(in the rows, 128 means zero)
Rotation paths and how fast each direction turns (degrees a step):
Each turn is a multiple of 5 degrees from 10 to 175, or 0.
Each row of a path follows its step; steps can be skipped.
Path 1:
step 0: [132 122 131 130 124 139 129 124 132 128 126 132 123 126 132 128 124 135
 128 133 128 128 136 125 130 129 128 137 134 128 139 128 130 120 128 121
 139 113 129 129 132 128 126 123 135 135 117 135 128 131 127 126 134 123
 128 126 132 124 120 120 129]
step 2: [127 122 117 127 124 132 129 129 127 121 126 135 134 122 125 115 119 128
 129 134 120 132 126 124 125 132 124 126 126 121 133 132 138 135 136 134
 132 125 124 138 135 125 124 133 134 130 128 127 129 127 131 122 122 125
 128 133 128 125 134 120 131]
step 3: [129 122 123 126 124 125 137 123 131 122 130 130 132 128 125 111 120 132
 127 139 127 133 124 127 133 130 124 129 125 127 139 131 126 127 138 123
 127 122 125 121 133 126 135 136 132 129 122 128 127 125 135 119 126 124
 127 133 137 129 126 131 130]
step 13: [126 126 127 123 118 125 125 122 131 129 127 134 124 125 129 118 128 128
 126 135 125 126 126 125 135 132 125 129 121 130 133 130 127 136 135 129
 126 117 126 130 131 131 129 135 133 125 122 130 131 121 120 118 128 139
 119 123 133 121 124 115 127]
step 18: [122 130 120 126 134 134 127 122 130 122 124 138 132 129 136 128 120 124
 131 138 124 126 122 117 134 140 127 125 132 127 135 126 132 118 125 126
 130 130 126 130 127 130 125 123 135 130 127 127 126 117 133 133 123 133
 132 126 130 129 116 125 127]
step 20: [126 131 126 133 129 131 130 125 138 126 121 128 132 136 132 119 124 126
 134 133 121 129 132 122 124 127 128 126 136 124 136 133 130 118 127 131
 132 120 128 131 132 133 130 132 115 129 127 129 116 135 129 118 132 120
 126 126 126 119 129 122 128]
step 23: [132 133 125 124 132 128 126 124 131 122 133 132 138 130 126 116 131 129
 131 129 123 124 129 128 129 137 121 139 126 133 130 125 139 129 133 127
 134 118 122 127 128 132 124 137 125 124 126 132 137 131 132 115 126 133
 127 129 123 122 123 122 125]
step 24: [120 131 123 124 134 121 123 123 128 117 131 132 136 121 126 117 133 123
 127 129 129 124 127 127 129 141 132 136 129 120 138 130 133 127 133 139
 123 127 126 127 131 127 128 135 135 129 126 135 132 125 131 118 126 132
 124 130 132 131 123 127 128]
step 27: [130 132 124 128 132 134 125 127 126 124 121 124 123 124 130 122 134 118
 132 134 137 121 134 122 133 130 123 131 135 121 135 133 134 127 117 125
 119 120 129 131 131 130 126 122 131 135 116 133 132 129 126 132 128 130
 135 134 127 132 120 127 123]
Directions:
[130 129 128 127 129 125 131 129 127 127 127 129 128 130 126 128 131 130
 128 129 129 128 129 127 128 128 129 129 126 128 128 129 130 128 126 131
 128 129 130 128 127 130 129 127 128 129 127 128 130 131 128 126 124 129
 127 130 129 129 128 129 126]
20
[129 129 127 129 127 128 129 128 125 130 130 130 129 129 127 128 128 128
 126 130 128 126 126 128 128 130 126 127 129 129 127 129 127 127 129 127
 129 128 129 128 128 131 127 129 130 130 129 125 129 126 127 129 129 125
 126 130 128 128 127 131 129]
95
[129 129 129 126 127 129 127 126 130 128 128 126 128 129 131 131 127 129
 127 128 129 129 129 128 131 129 127 128 127 129 128 128 127 129 125 127
 129 125 127 129 126 129 127 128 130 126 128 130 130 127 128 129 125 129
 127 129 126 127 127 130 129]
80
[129 131 126 126 128 130 128 129 125 127 127 129 130 129 127 127 130 129
 129 129 128 130 127 126 130 128 125 127 126 127 128 126 128 127 130 126
 126 131 125 127 129 128 128 129 129 127 127 128 129 127 127 128 127 131
 129 126 128 128 129 127 129]
70
[130 129 128 127 125 130 127 130 128 130 128 128 127 127 127 126 128 128
 127 127 128 129 132 129 128 127 128 126 129 128 129 130 130 127 128 128
 124 126 127 130 129 129 128 128 127 130 126 126 127 128 128 130 127 128
 127 127 128 125 130 128 126]
55
